(in the rows, 128 means zero)
which system made each run:
run 1, G (9 x 18):
[[115 178 128 145 183 146 149 166 142 110 165 119 143 157 112 128 109 192]
 [162  87 167 109 138 143  99 105  97  90 168  72 145 102 154  94 139 105]
 [115 103 123 139 144  75  99 100 157 142 117 156 151  85 130 191  84 161]
 [175 182 121 120 151 165 107 182 120 110 105 141 160 146 127 114 116 179]
 [172  97 146 106 149 115 129 130 120 123 215  82 101 141 163 152 144 120]
 [ 80 114 130 114 153  92 112 139 156 101 129 132 180  47  98 123 102 136]
 [186 177 137 151 112 155  77 108 104  83 122 137 130 136 137 154 107 162]
 [175 105 117 106 151 112 158 126 128 186 192 117 158 140 147 129 118 172]
 [126 118 137  85 130  92 109 192 133  61 125 133 157  75 142 133 147 106]]
run 2, N (9 x 18):
[[148 117  98 107 108 149 114 180 133 180  84 143  68 138 138 158 133 101]
 [ 52 135 119 168 121 158 167 126 156 170 106 134 100 144  80 111 108 126]
 [119 115 148 129  92 109 110  65 141 112 174 100 106  88  98 115 137  68]
 [199 121 125 137  86 137 120  83 105 159 151 127  89 167 163 164 130 129]
 [138 137  75 108 103 144 155 153 138 216 105 163 135 106 104 127 101 140]
 [ 72 128 128 146  92 108 150 160 169 110 154 149  96  99  88 165  99 114]
 [137 157 145 149  88 145 162  77 111 101 211 106 114 149 112 108 141 119]
 [176 132  89  89  85 105 142  97  86 151 138 149 135  90 171 135 148 110]
 [134  91 115 130  81 122 173 194 144 159 107 173 130 158 137 161 118 138]]
run 3, P (9 x 18):
[[163  90 136 102 111  84  70 118 144 122  99 149 180  81 127 151 111 126]
 [138 105 122 136 120 146 110 112 123 151 170 102  55  94 141 176  88 119]
 [163 165  90  83 174 113 113 157 120 137 140 141 157  76 149 139 113 168]
 [134 189 109 131  69 114 105 127 138 106 122 166  91  95 100 173 111 111]
 [149 164 131 162 152 119 136  85 112 110 194 125 134 144 150 164 103 190]
 [195 174 101  97  97 112 124 108 103 136 127 144 121 154 161 128 178 111]
 [ 83 173 110 164 144 125 172 149 136 131 130 147  79 183 131 164 136 154]
 [166 162 154 129 143 120 107 136 154 100 129 126 178 197 103 101 165 150]
 [106 128 146 169 121 155 119  86 105 118  81 111  77 185 148 121 167  93]]
run 4, U (9 x 18):
[[106 137 156 135 111 182 108 122 127  88 117  98 128 112  82  62 132  83]
 [117 129 105 142 111 112 118  42 107 163  88 139  96 118 158 148 144 103]
 [145  57 126 107 169  96 125 166 131 153 119 126 147 132 183 164 123 152]
 [136 153 148 130 145 163  98 203 163 103  99 119 132 174  87 104 136 132]
 [ 90 184  99 141 141 163 116  75 133 156 131 111  89  87  89 107 112 115]
 [149  74 120 116  89 104 111  98 111 139 130 145 143  62 154 165  95 119]
 [190 112 153 120 128 122 103 172 140 113 140 119 104 198 158 170 153 127]
 [135 195  93 116 164 171 153 163 129 167 133 125 124 143 103  94 125 162]
 [ 75 136 114 134  83 128 154 128 138 114 149 149 130  45  89 132  84 112]]
run 5, E (9 x 18):
[[163  86 136 103 155 126 123 197 133 122 177 106 122 120 154 162 108 150]
 [ 81 127 159 184 106 155 171 124 140 112 128 129 127 191 102 106 131 134]
 [135 162 117 102 133 106 118 138  86  59 115 136 124  95 184 137 168 106]
 [130  25 143 145 115 124 143 124 127 170 109 134 159 139 155 145  97 141]
 [152 163 145 118 151 124 114 140 150 112 110 117 159 194 111  78 188 122]
 [ 86 121 111 128 198 158 123 157  96 121  98 110 110  83 163 129 103 149]
 [106 121 124 147  67 124 140 109 143 149  68 180 177 126  93 111 112 126]
 [156 137 133  85 177  89  56 103 148 121 131  97 123 100 131 130 166  98]
 [124 115 118 155 146 179 150 100 115 181 146 110 146 122 115 102  74 177]]
run 6, K (9 x 18):
[[183 167 115 111 134 151 104 119 100 120 119 138 193  95 127  96 108 168]
 [141 115 155 162  98 103  73 113 158  99  99 144 105 156 121 187 122 117]
 [141 168 107 133 178 101 156 117 121 153 139 141 158 172 158 131 151 191]
 [114 135 128 133 125 153  84 170 139 100  46 156 154  98 107 130  98 141]
 [139 151 159 173 137 112 120  94 139  84 196 116 125 167 121 165 119 167]
 [157 156 109 118 130 122 110  87  93 127  63 154 171 129 164 105 159 136]
 [103  75 159 158 161 108  96 159 169 116  96 135 133 156 130 178 101 155]
 [160 205 125 128 165 154 122 128 121 105 147 114 148 162 115  92 148 166]
 [ 99 133 129 158 131 120  75  82 120 100  65 149 113  88 140 161 108 120]]
run 7, P (9 x 18):
[[149 138 121 147 145 155 136  72  94 135 156 123 179 102 139 104  84 186]
 [140 135  99  93  74  85 151 101 109 130 135 151 126  86 154 129 169  78]
 [117 129 122 146 115 149 191 184 128 129 181 138 113 155 130 158  92 172]
 [162 191 123 105 120 150 120 121 128 112 145 114 166 126  88  60 156 125]
 [ 70 133 131 173  96 129 167  95  92  82  99 148 115 134 158 136 140 117]
 [153  82 141 135 114 111 170 121 148 179 163 129 180 182 123 114 132 155]
 [116 139 133  97 125 162 138 164 115 109 139  86  80 138 125  77 181  63]
 [ 73 119 128 162 148 154 153 157 127 123  61 153 176 134 122 108 100 171]
 [126  86 162 124  89 103 109  81 165 135 148 107 158 116  84  95 139  82]]
run 8, N (9 x 18):
[[120 202 109 141  89 114 136 135 138 105 116 161  81 161 115 156 162 110]
 [ 97  88 118 122 128 140 198 101 106 174 176 103 121 111 145  97 128 115]
 [155 127 130 121  37 124 106 134 121  95  88 164 125 111 124 135 141  73]
 [117 124 113 137 143 107 178 128 146 190 152 125  89 198 143 143 159 134]
 [109 115 116 105  82 180 137 143 113 133 113 119 110  67 103  89 117  69]
 [107 135 132 170  96  85 140  71 143 128 115 156 101 175 137 172 155 120]
 [158  90 126  92 104 157 147 133 127 190 179  89 117 128 114  87 131  94]
 [118 167  99 140  83 134 111 126 118 127  75 169  75 111 128 169 125 101]
 [ 94  83 136 154 116 118 188 100 153 189 168 122 134 161 107 120 118 137]]
run 9, T (9 x 18):
[[163 106 143 143 130 196 107 130 100 148  72 107 104 185 151 100 138 122]
 [159 120 117 114 118  52 126  82 156 175 141 154 150 144 131 157 156 129]
 [132 140 109  72 158 159  97 198 148 143 124  99  95  90 102 107 134  93]
 [136 141 132 181  86 160 101  65 134 156  91 145 106 160  98 143  99 139]
 [174 117 115  81 140  91 113  98 114 135 196 105 131  69 156 144 128 118]
 [158 116 124 132 100 183 131 209 131 147 114 134  91 163 127 151 101 137]
 [100 169 115 161 118  93 153  67 154 143 181 140 106 130 101 162 120 145]
 [134 151 105  93 128 171 133 155  82  95 146 109 105  64 153 103 129 102]
 [132  83 154 176  58 142 152 116 121 125 125 151 113 182 138 155 116 126]]
run 10, T (9 x 18):
[[102 176 141 145 109 119 118 111 150  78 175 112  69 130  95 146 144  92]
 [127 123 112 132 132 176 156  87  64 140 137  99  92 120 179  96 138 113]
 [172 101 135 112  51  96 161 142 121 125 137 162 140 156 153 146 165 100]
 [ 95 123 141 117 162 126 137 156 160 137 168  84  71 158 110 120 164  87]
 [135 191 102 136 116 168 139  94  93 149  87 134 114 154 127  82 161 117]
 [142  77 128  99  79  84 110  94 127 137 118 129 122  96 149 136 159  62]
 [174 102 152 111 133 171 111 163 147 155 154  80 107 182 107  96 144 107]
 [150 187  93 136 144 110 108  93 132 166 101 149  89 167 139 161 155 140]
 [129 114  90  76 106 130 131 128 134 182 132 123 113  49 111 107 120  83]]
run 11, U (9 x 18):
[[ 97 102 136 114 157  49 134 146 160 118 149 128 122 128 148 167 161 115]
 [141 123 153 130 160 196 114 156  98  93 101  93 154 151 139  71 135 135]
 [ 77 149 103 159 104 120 139  90 162 177  76 162 110 141  89 133 123 116]
 [121  87 132 101 182  93 100 107 125 115 155  96 139  65 162 141 124 124]
 [174 102 157 150  93 171  91 155 127 114  71 142 145 182 128 130 117 139]
 [114 180  99 121 177 105 125 109 171 185 146 121  88 146 100 144 143 136]
 [131 113 119 112 128 147 115 137 106 107 137 130 172  42 128 118  75 154]
 [154 114 163 152  59 126 104 117 156 116 141 138  89 173 104 164 132 100]
 [172 169  95  93 174 118 137 106 101 159 170 112 124 130 163 121 160 151]]
run 12, J (9 x 18):
[[ 88 128 105 121  94 144 169 117 130 159 121 145 173  64  87  81 101 125]
 [156 104 125  89  84  90  89 130 140 126 116 129  99  96 137 157 158  60]
 [144 112 128  94 127 146 191 168 108 143 199  98 133 141 143  85 149 120]
 [113 185  78 125  93 120 161 125  99 131  93 182 111 108 151 153 135 132]
 [124  78 160 147  95  91 148  82 112  88 190 114 134 122 162 153 132 115]
 [135 134 136 143 102 160 153 111 105 143  88 126 134 193 133  74 179 106]
 [120 107 117 145 162  94 134 146 129 144 109 149  97 165 189 203 129 158]
 [ 83 135 166 174 122 147 164 148 133  65 136 133 167 152 108 110 115 158]
 [114 145 135 171 138 157  79  72 129 137  83 111  58 157 127 147 131 109]]
run 13, E (9 x 18):
[[129  68 144 153  92 130 113 143 172 173  93 151 143 145  91 153  83 137]
 [128 181 134 110 157 114 107  85 137 113 143  90 110 142 113  88 193  91]
 [139 120  96 129 143 171 133 142  88 146 130 128 118  83 161 147  69 172]
 [111 138 125 139  79  87 142 137 184 154 114 175 140 159  79 144 133 121]
 [138 132 141  94 153 136  90 114 113  89 175  69  90  87 136 107 158  77]
 [145 118 114 175 105 167 159 101 100 164 125 148 134 155 157 153  74 190]
 [128 161 113  87 120  71 141 181 170 121 141 151 136 139 110 138 180 101]
 [115  70 163 140 134 177 108 127 109 101 150  72  87 107 136 119 101  99]
 [145 166 110 166  98 127 155  78 102 138  97 168 141 184 152 136 145 160]]
run 14, K (9 x 18):
[[ 99 165 108 110  88 100 175 161 167 124 176 152 138 100  76 127 125 119]
 [162 125 108 109  67 141 160 142  76 112 161 147 131  80 169 147 109 131]
 [126  72 146 154  50 126 171 129 140 151 124 154 138 175 118 130 129 111]
 [ 94 143 116 109 133 119 195 191 105  99 139 134 130 139 161 116 170 122]
 [ 98 100 139 162 102 201 158 142  90 107 114 114 127 112 133  97  85 133]
 [ 98 113 170 141 101 113 152  93 129  81 171  98 130 139 115  94 166  81]
 [131  80 127 109 160 145 142 120  79 136 114  94 118 119 197 103 163 107]
 [ 86  77 154 136 145 171 124 148 161 160 107  88 106 154  89  87 126  96]
 [104 168 117  99 171 132 130 123 124 113 181  78  82  91 123 101 156  94]]
run 15, J (9 x 18):
[[121 110 137 150 114  51 128  66 141 126 106 161 155 150 151 164 155 130]
 [159  89 177 138 135 155 122 155 108  85 121  98 142 193 159 106 159 125]
 [122 171 108 171 155 151 144 128 137 170 111 144  92 196 126 160 114 178]
 [ 73 127 147 160 178  98 105 110 137  72 109 130 155 102 139 151 111 158]
 [144  94 166 159 107 190  85 114 144 133 100 103 127 155  84 100 100 116]
 [113 136 110 106 199 108  97 140 179 191 113 107 103 142 109 135 141 129]
 [108 125 121 108 150 152 121 205 128  98 115 131 155  67 119 121  88 148]
 [138 160 125 132  77 147 103 109 158 136 167 127  96  95  60 135  94 103]
 [120 114 109  77 167 102 120  96 122 155 137  93 130  72 139  92 162  88]]
run 16, G (9 x 18):
[[147  72 121  95 154 112 123 149  92 141  94 119 125 115 207 147 152 118]
 [ 90 113 145 154 151 118 106 185 186 116 113 131 114 149  92 168  97 145]
 [134 181 134 130 188 172  93  96 112 109 131  83 119 138 116  80 148 132]
 [148  58 119 117 126 138 110 103 113 180 136 112 108  79 160 155  93 118]
 [139 163 112 100 134  99  89 183 182 144  94 161 149 115  81 146 118 135]
 [151 194 114 126 140 175 136 143  97  99 187  96  79 132 139 125 134 135]
 [132  69 140 104  94 119 139 104 142 155 191 102 153  75 101 104 110 101]
 [134 183 102 116  98  78 104 116 130  96  89 180 153  78 121 155 129 125]
 [166 150 122 152  95 172 178 151 103 132 173 141 127 171 137 137 100 178]]

runs to name:
run 17 (2 x 18):
[[ 69 127 116 126 120 123 167 101 149 171 134 115 123 125  90  76 156  85]
 [135  84 145 130  75 126 106  97 112 116 139 108  71 117 146 150 148  61]]
 | N
run 18 (2 x 18):
[[119  73 167 132 175  91  92  98 159 109 158  90 156 120 125 137 122 127]
 [151 142 126 115 134 198 108 172 131 150  71 122 143 152  95  68 128 127]]
 | J
run 19 (2 x 18):
[[164 121 122  72 145 101 137 141 148 174 149 113 167 148 123  86 180 112]
 [172 163  94  99 121 136 131 191  96 112 119 155 125 110 171 161 124 154]]
 | J
run 20 (2 x 18):
[[128 144 112 132  76 127 108  57 142 163 109 145 140  88  79 106 107 102]
 [154  92 127  92 130  55 124 151 150 131 168 137 129 112 160 184 143 120]]
 | K
run 21 (2 x 18):
[[104 132 115 124 228 122  96 121 144 158  94 105 140 113 132 119 122 159]
 [ 98 150 110 130 117 156 135 129 142 143  94 147 184  78  72  73  92 145]]
 | E
run 22 (2 x 18):
[[189 173 117 125 114 161 120 123 141 173 141 133 149 167  92  97 121 158]
 [146 116  99  73 129 104 160 149  96 135 166 117 107  94 180 129 168  93]]
 | G
run 23 (2 x 18):
[[151  59 169 143 125 190  94 130 121 133 133  79 109 139 132 116  90 122]
 [101 163  99 117 156 114 135 144 182 192 102 143 134 150  79 115 141 137]]
 | J
run 24 (2 x 18):
[[121  84 109  93 121 161 153 159 144 207 143 111 122  98 100  97 108 104]
 [112 157  90  80 106  89 139 184 151 126 120 157 119  70 112 140 148  90]]
 | J
run 25 (2 x 18):
[[138 173 144 173  93 147 111 104 152 112 161 137  97 156  80 163  93 148]
 [136 165 100 120 120  70 147  79 102 118 122 172 169 104 164 139 158 144]]
 | K
run 26 (2 x 18):
[[116 130 105 125 161 138 148 148 127 152 121 144 192  86 118 108  78 189]
 [105 124 173 159  81 115 103 122 174  74 147 131 130 126  76 141 109 106]]
 | U
run 27 (2 x 18):
[[168  98 129  72 134 157 110 195 109 120 121 108 160  90 146  91 133 111]
 [ 88 111 142 185 151 143 110 113 155 158  58 137 116 184 115 144 109 152]]
 | E
run 28 (2 x 18):
[[140 101 165 139 179 126  64  95 146 102 147  89 158 110 118 128 107 147]
 [164 131 112 115 183 118  75 118 122 140 109 131 148  91 155 161  90 176]]
 | G
run 29 (2 x 18):
[[102 106  96 128 118 164 174 132 132 210 140 122 122 100 102 105  87 136]
 [102 140 111  92 101  68 116 154 155 107  97 160 133  75 114 147 154  81]]
 | J
run 30 (2 x 18):
[[117  61 130 115  96 133 142 167 152 175 133 117  69 137 123 154 121  83]
 [161 196 127 134 111 150 131 101 139 131 186 110 106 165  87 103 145 131]]
 | T
run 31 (2 x 18):
[[113 194 102 116 184 146  98 184 147 114 102 133 110 107 112 140 109 159]
 [117 109 133 134  95 183 113 116 144 154 152 107 101  81  74 116  73 104]]
 | U
run 32 (2 x 18):
[[ 75 176 101 138 160 145 190 148 121 145  99 138 132 161 127  87 155 142]
 [ 99 102 128 165 115 118 110 122 117  95  95 151  97 100 161 195  93 132]]
 | J
